(in the rows, 128 means zero)
Named moves come first, each a turn or a mirror and shown by rows before and after it. Which of them, in which order, take the first row of each pair that follows to the second? Write the first one first, as in the answered first pair.
K:
[115 144 119 131 117 113 125 120 126 103 135 133 156 137 134 136 134 144
 148 121 117 104 132 145 119  90 143 179] => [133 135 124 120 116 111 112 132 143  74 119 120 168 124 130 143 135 122
 139 139 125 121 133 130 136 103 134 171]
[132 126 133 105 120 130 123 117 146 120 112 150 102 105 116 148 149 110
 109 142 160 126 126 119 134 145 123 102] => [109 134 125 117 119 133 137 102 126 153 128 162  90 118 121 140 148 134
 118 120 152 107 124 140 113 130 132 112]
[ 97 132 106 122 125 132 135  81 109 168 143 158 148 129 139 115 118 147
 140  93 146 103 157 190 160 116 121 152] => [142 113 121  93 122 127 107 112 150 100 107 131 171  99 130 130 117  97
 121 138 162 141 160 153 197 146 102 131]
[114 130 128 128 148 132 142 134 128 131 151 108 107 121 141 120 111 121
 139 111 112 124 133 122 125 130 116 129] => [122 126 131 123 148 130 135 140 135 117 144 103 112 117 139 122 111 110
 134 119 115 132 134 115 132 138 112 126]
B:
[119 134 128 117  99 109 127 128 121 119 148 126 161 121 148 122 102 129
 138 102 119 102 131 168 121 104 131 152] => [119 135 129 118 101 110 127 126 120 120 149 126 164 121 149 119 103 128
 138 103 118 103 131 167 120 104 130 152]
[127 104 109 116 109 109 170 118 110 161 181 157 176 149 123 118 103 160
 129 127 151 135 142 126 130 168  83 126] => [125 110  96 135 114  99 175 127 105 158 171 169 140 161 120 139 117 174
 123 125 153 100 120 139 115 168  96 147]
[124 137 132 136 137 135 126 137 117 132 129 117 136 127 136 133 129 130
 146 117 104 133 138 126 144 116 136 140] => [125 139 130 139 138 134 126 138 116 132 128 117 130 128 135 137 131 130
 145 119 104 125 135 127 141 115 137 144]
P:
[123 137 122 135 148 131 140 113 117 161 146 110 148 121 145 114 134 140
 140 112 120 120 140 132 127 113 134 106] => [123 136 122 133 146 133 140 112 116 163 147 112 148 121 143 113 134 142
 141 112 121 119 141 135 124 114 134 107]
[112 108 138 118 101 141 131 108 127 135 179 141 189 143 168  91 103 116
 131 127 153 134 138 183 138 128 122 121] => [120 111 141 125 122 143 122 121 138 108 171 117 180 126 186  84 100 109
 136 118 142 141 136 170 153 131 119 101]
[ 92 134 119 146 137 163 131 135 131 144 154 117 121 123 162  76 106 112
 134  81 117 116 123 142 121 140 121  54] => [ 81 131 115 132 107 160 143 120 117 181 162 151 136 149 136  85 112 121
 127  92 133 108 125 159 100 137 125  82]
[105 107 123 146 143 137 110 120 126 118 133 118 107 102 117 108 141 141
 125 139 141 100  90 124 113 109 159 130] => [103 106 123 143 139 135 112 118 122 124 133 123 111 105 113 110 143 144
 123 141 143  98  89 126 109 106 161 135]
J:
[142 112 164 120 130 145 145 125  98 212 106 159 131 152  91 149 161 140
 149 166 122 130 116 121 110  86 146 161] => [161 108 125 130  69 106 139 134 133  84 114 178 132 121 139 135 123 123
 126 131 144  73  83 192 102 112 130 138]
[120 147 148 127 173 129 115 128 140 132 125  60 125 123 154 104 125 138
 141  95  50 148 136 108 160  91 129 117] => [133 123 149  89 122 113 122 127 136 170  96 121 144 168  73 164 161 126
  99 172 107 147 125 109 137 110 133 182]
[165 120 161 111  98 153  99 132 126 106 111 134 169 147  96 155 152  84
 117 194 125 116 113 135 145 130 141 136] => [160 133 152 135 113 154  93 135 137  55 131 104 159 116 154 118 124  86
 134 141  99 102 111 150 157 125 138  95]
Q:
[136 137 138 125 104 104 115 134 154 108 113  99 167 139 131 133 133 116
 114 153 148 132 141 139 140 137 112 152] => [135 144 132 142 115 101 114 140 154  91 112  91 147 134 151 131 130 123
 118 136 135 112 132 149 138 131 119 154]
[136 115 134 148 173 131 138 147 135 151 129 118  83 113 122 139 137 127
 109 145 137 112 115 107 141 121 144 144] => [138 110 139 135 166 135 139 142 136 162 128 126 103 118 107 138 139 121
 104 162 147 132 122  99 143 127 137 142]
[129 121 112 141 120 120 135 114 136 100 134 153  93 132 129 136 135 134
 122 123 154 109  96 142 118 149 128 100] => [116 124 119 135 116 123 141 112 119 144 139 158 100 153 115 145 142 146
 125 126 143  98 104 148 108 127 141 143]
[107 127 111 150 147 126 140 123 113 141 144 135 103 131 153 120 126 145
 135 105 127 117 114 145 112 121 130 119] => [110 116 122 122 133 133 143 112 109 173 143 149 138 141 122 125 132 134
 130 134 143 150 130 130 114 128 123 123]
Then:
(two moves a pair)
[110 133 100 148 104 144 127 142 115 114 138 129  92 180 118 148 146 141
 110 105 127  81  82 132 125 130 169 153] => [129 121  96 141 102 145 120 139 138  68 131 129  98 158 120 135 140 119
 101 119 151 116  79 114 140 166 144  92]
Q, Q
[126 134 121 136 108 101 115 148 144  88 130 124 133 119 160 131 120 127
 117 104 108  96 127 154 136 115 126 154] => [106 138 140 130 138 125 125 134 116 173 136 119 136 140 134 132 139 144
 133 114  93 125 147 124 133  95 139 167]
J, P
[134 117 133 124 118 126 131 123 136 124 112 155 108 133  98 166 166 109
 107 164 159 140  99 103 137 153 114 117] => [132 122 146 119 129 141 122 119 143 104 134 117 144 102 135 126 136  95
 128 134 130 169 127  95 164 142 100  79]
Q, B
[104 144 153 127 134 108 116 129 143 125 155  99 132 142 145 137 117 116
 121 144  94  97 126 151 149 104 166 189] => [111 138 154 116 125 105 115 130 147 122 149 104 143 142 135 145 119 108
 114 157 103 105 129 148 152 110 163 193]
K, P
[101 135 132 139 134 127 135 108  95 196 139 177 120 156  88 128 166 162
 120 110 114 144 145 150 104 119 151 150] => [152 114 119 119  89  95 108 141 153  58 114 172 140 117 107 135 144 109
  84 127 145 136 124 166 128 164 124 126]
J, K
[109 120 114 113 118 147 149 145 137 178 102 182 103 165 104 129 123 129
  93 141 130 138  68 129 120 159 122 153] => [111 131 110 138 153 153 143 149 151 130 107 147  82 130 149  97 105 126
 110 106 112 147  64 118 141 166 111  86]
Q, J
[144 124 119 140 145 118  97 116 142 110 103 160  61 132 108 143 144 152
 150 133 137 121  80  92 141 135 119 126] => [138 119 148  99 132 138  96  99 136 151 125 147 136 126  96 118 126 136
 163 142 126 180 129  71 160 122 104 118]
Q, B
[123 121 119 134 127 126 144 104 123 145 160 146 146 131 118 112 137 144
 124 123 129 120 137 146 110 137 129  98] => [130 127 111 154 149 123 137 121 131 119 148 130 114 123 134 118 139 146
 126 115 120 104 119 141 116 135 137  95]
P, B
[141 130 136 138 152 117 128 115 126 126 134 149 118 115 133 131 144 139
 149 115 152 130  87 128 128 154 115 116] => [139 127 137 132 144 116 130 112 123 135 133 158 124 120 126 134 145 137
 146 120 157 130  87 132 123 154 115 124]
K, P
[130 122 117 132 147 143 143 110 123 127 124 136 117 138 121 122 145 129
 121 130 133 141 129 128 134 127 118 100] => [131 120 118 128 142 142 143 111 124 124 120 137 121 138 118 124 145 127
 119 136 135 143 129 126 137 130 118 103]
P, K
[160 101 159 102 166 138 115 124 175 132 123  93 164 110 156 124 118 100
 112 149 101 171 133  55 169 164 121 119] => [104 119 129 129 135 131 162  81 119 223 163 166 136 167 145 123 123 165
 121 110 104 102 117 126  98 135 148 170]
J, K
[143 111 100 123 140 109 122 135 134 134 128 119 137 143 139 113 109 142
 149 131 106 167 116 111 123  93 105 129] => [140 114  91 132 139 102 123 139 129 136 123 131 116 153 136 127 117 150
 142 130 109 143 103 121 111  92 113 147]
B, P
[144 121 126 111 138 162 118 127 122 133 149 126 123 131 145 120 156 117
 154 127  90 141 117 113 149 116 143 146] => [152 120 113 111 115 148 117 128 132  92 150 137 125 124 156 120 143 108
 143 119 102 121 104 139 144 126 137 142]
J, J
[141 146 117  86  54 102 134 126 141  87 182 135 179 135 137  95  86 109
 144 134 108 111 136 191  99 115 140 155] => [124 156 142  99 122 138 133 119 127 138 190  89 170 125 151  67  90 121
 179 118  69 161 164 138 120  94 142 117]
Q, J
[105 143 121 121 145 135 132 143 130 143 112 128 159 129  91 130 126 106
 116 141 171 140 157  46 117 120 136  96] => [108 148 102 146 152 120 133 155 133 120  98 137 115 133  96 146 137 116
 108 136 178 104 128  58 103 127 145 102]
B, Q
[123 142 112 141 124 124 134 118 146  84 121 124  95 125 150 115  99 125
 137 108 109 132 132 113 147 166 121  88] => [131 127 114 110  84 115 137 112 144 101 117 158 127 145 108 137 110 113
 115 147 141 140 137 118 138 177 115 116]
P, K
[130 119 139 132 151 114 162 155 133  75 152 110  93 141 146 114 150 171
 112 104 123 130 122  70 177 119 120 124] => [140 109 130 121 118 100 164 156 138  62 144 137  99 152 125 134 156 162
  90 125 149 118 110  87 166 133 118 144]
J, J
[146 139 109 135 138 116 123 147 147  89 100 126 102 125 140 150 137 115
 123 127 119 106 114 132 133 119 152 148] => [135 145 123 122 140 127 122 143 137 113 120 106 134 118 152 133 122 117
 139 110  91 117 141 131 141  94 152 159]
B, Q
[ 80 105 115 116 117 109 156 114 100 155 147 165 169 127 135 102 105 149
 129 139 170 185 149 138 104 106 132 118] => [ 98  98 130 111 146 113 142 133 108 156 120 144 159 124 114 123 127 136
 123 173 171 209 148  94 123 116 133 118]
P, J
[115 153 138 124 147 111 125 117 116 134 130 132 156 141 125 115 105 141
 145 102 149 130 121 104 121 123 143 120] => [115 153 136 128 149 111 125 117 119 128 128 129 151 137 129 114 103 142
 144 100 149 127 118 105 123 124 142 117]
Q, Q
[105 121 131 108 134 114 129 121 115 143 139 146 139 127 122 120 122 138
 148 111 161 152 159 105 111 103 138 106] => [115 120 113 121 122  97 124 131 127  94 135 153 121 117 141 124 115 135
 138  99 169 121 138 129 107 114 138 103]
J, Q
[152 131 134 117 118 120 113 138 132  84 127 139 147 101 144 120  96 129
 119 124 137 141 133 137 146 132 108 129] => [140 139 120 137 122 112 123 136 118  98 126 154 112 118 144 132 107 152
 119 112 135 103 113 156 124 121 124 153]
B, K
[150 140 127 133 135 131 135 118 130 110 109 140 140 139 115 154 113 163
 156 149 124 158 124  92 107 119 143 116] => [145 145 128 139 136 132 135 121 123 120 111 139 137 145 118 156 114 168
 159 141 117 145 123  99 102 108 150 133]
Q, Q
[131 126 141 119  99 138 157 118 101 170 142 137 167 141 119 137 122 128
 156 108 108 142 158 128 130  99 149 195] => [156 120 132 129 104 119 141 150 120 127 105 134 128 143 111 174 141 119
 134 131 123 112 128 126 131 116 157 219]
K, B
[111 122 136 126 124 144 138 104 126 139 170 126 146 119 149  76 107 131
 145  95 109 146 156 132 123 105 122  82] => [133 114 151 123 156 147 119 129 145 121 139  97 131 108 140  95 123 111
 139 125 109 170 152  90 147 116 120  77]
J, P
[121 109 134 122 128 126 112 133 142 104 130 130 120 111 140 106 112 132
 130 136 134 156 123 113 145 140 122  87] => [113 123 132 143 151 124 113 141 133 117 127 119  87 119 152 115 121 150
 137 121 113 127 114 117 141 120 141 113]
J, Q
[139 110 134 107  95 112 128 129 133 120 114 143 146 126 106 146 139 112
 100 146 150 129 124 131 119 143 132 153] => [131 129 122 142 123 115 125 136 136  85 126 114 116 103 159 118 120 127
 119  95 120 105 117 144 124 132 135 121]
J, B
[117 131 133 137 127 126 121 120 129 135 133 138 123 139 134 132 130 137
 134 119 122 130 125 126 120 130 126 110] => [118 127 135 129 121 126 120 119 129 139 133 141 131 141 127 135 132 133
 131 126 127 136 128 124 120 133 123 112]
J, B
[143 125 146 120 154 144 132 139 149 110 125 104 131 101 126 111 114 110
 125 137 113 189 136 102 146 135 130 108] => [133 131 121 144 139 125 148 143 130 131 113 147  77 137 104 151 139 139
 109 141 127 120  97 139 104 130 158 168]
B, P
[119 114 161  99 150 139 124 151 127 145 119 115 175 139  94 138 115  98
 121 176 159 190 135  70 150 128 135 120] => [106 122 133 137 162 139 140 126 127 110 137 131 134 120 131  98 100 116
 132 132 168 181 111  88 139 150 119  38]
K, Q
[136 124 121 132 153 118 118 158 136 135  94 113 102 131 129 144 148 127
 118 143 120 135 120 106 137 124 121 126] => [132 117 130 106 132 125 125 141 131 162 109 126 143 137 115 134 142 120
 118 151 128 161 142 106 136 125 111 122]
P, B
[118 128 153 147 177 133 117 115 114 168 127  93 117 141 130 113 145 137
 151 142  84 142 148  76 127 118 157 131] => [130 117 154 136 169 132 117 109 125 154 118 106 125 138 115 114 148 121
 141 166 109 166 145  61 131 145 143 102]
B, Q
[179 144 114 115 132 124 126 150 167  61 108 129 115  91 142  99 130  92
 117 114 123 139 146 118 149 171 109 106] => [131 148 116 104 106 142 165  97 114 190 148 183 144 142 100  89 139 133
 131 113 129 148 169 137 104 147 119 132]
K, Q
[138 127 104 142 119 105 134 128 143  82 115 153 100 130 132 132 126 131
 104 135 165 107  99 143 118 162 127 102] => [139 120 118 116 108 117 133 115 143  90 131 146 149 118 129 110 112 113
 111 141 166 152 128 132 131 163 109  79]
P, B
[116 109 103 133 113 118 137 120 128 124 132 155 137 133 121 136 138 139
 134 125 159 124 111 154 113 146 124 125] => [114 110 103 134 115 117 137 121 124 130 132 155 136 133 121 137 140 142
 136 122 156 118 112 156 111 142 128 132]
Q, Q
[141 163 138 129 107 128 163 166 145  97 128 127 162 107 109 120 162  94
 110 138 134 120 104 119 116  89 133 145] => [134 157 137 125  98 132 171 148 140 113 136 146 172 111  99 111 162  96
 109 142 149 140 109 115 110 100 124 121]
K, Q
[153 141  93 135 115 115 147 129 130 133 104 119 149 130 135 138 143 140
 111 124 109 148 131 115 112 135 120 111] => [149 145  90 140 115 115 149 129 125 137 107 119 143 134 139 139 142 146
 113 115 102 136 129 122 105 128 126 122]
Q, P
